A single turn carries every row of the set below to another of its rows. Some are shown first; where does it send the rows asked next?
Muve: [  7 -17 -22  31 -26  -6  16 -23  31   0 -42 -24  -5  48  -1]
luro: [ 18 -16 -11 -52  22  16  12 -20 -20 -39  20 -36 -32  17 -13]
Tatal: [ 32   0  -7  -1  -6 -24 -12   8 -27  25   7 -30  40  -8 -25]
lipo: [ 13 -40  39  -1 -32  39   1 -26   3 -13 -35  12  16  31 -29]
kota: [ 11 -18 -19   7 -28  20   9 -22  38  -3 -54 -27 -15  46   1]
Nama: [ -7 -21  -8 -43  34  -4   9  -8 -15 -40   5 -49 -30   1 -11]
mimu: [ -6 -25  34 -11 -25  50  -7 -20  -6 -12 -54   9  17  28 -16]
nuda: [ 20 -17 -23 -55  17  15   5 -11 -22 -54  -8 -27 -27  21  -5]
lazo: [ -7 -11   3 -24  54  -7  14   9  11  23  20  -5  30  40   7]
timi: [ 21  -7 -21  20  -4 -17 -23   1  -9  31  15   3  38   3  -4]
bizof: [ 11 -24   3 -62  16   1   2 -10 -16 -43   6 -33 -35   8   8]
vutel: [-30 -38 -22 -28 -22  14  30  27 -37 -32  11 -34   0   0  -8]
zugur: [-48 -52  -2 -22 -15  13  32  25  -7 -36 -10 -29  13  -2   1]
Kam: [ -5   6   3 -23  38   0  10  13  20  31  13 -23  45  28   0]
ped: [ 29 -47  26 -13 -26  50  -4 -32  -4 -13 -25  13  22  34   7]
kerut: [ 25   1 -25   7  11 -23 -22  -4 -32  21  -8 -14  41  -4  -7]
rov: [ 32  -9 -17  -2 -14 -28 -33   0 -16  24   1 -27  46   4  -4]
Zivev: [  5  -7  14 -13  37   3   3   9   8  28  20 -17  53  42   3]
subof: [ 28   4   3  17   1  -5 -17   6 -33  31   2 -26  22 -13 -17]
fipe: [-41 -51  -5 -19 -26  14  34  21 -12 -39   4 -23   8  -5  -2]
Giba: [ -9  -7  -6 -12  53   1  17  13  12  24  23  -5  18  40   0]
toso: [  0 -26 -24  18 -31  21  10 -25  24  15 -42 -24 -13  52   0]
luban: [ 10 -21 -20  26 -37 -11  24 -20  31  -1 -31 -24   3  52   7]
gud: [-34 -40 -16 -28 -23  15  25  24 -23 -49  14 -36  11  19  -4]
rolom: [ 10 -40  42  -7 -23  49 -15 -26   0   3 -39   5  16  30   3]
moma: [ 24 -19 -10 -65  18  -5   1   3 -19 -46 -23 -36 -17  16 -16]
Guluk: [ -3 -36  33 -19 -35  24  14 -30   5 -21 -48  13  16  45  -7]

timi moves to Guluk
Kam moves to toso
Where do these go?
luban moves to zugur
luro moves to rov
Zivev moves to kota
bizof moves to kerut
nuda moves to Tatal
moma moves to subof
Muve moves to fipe

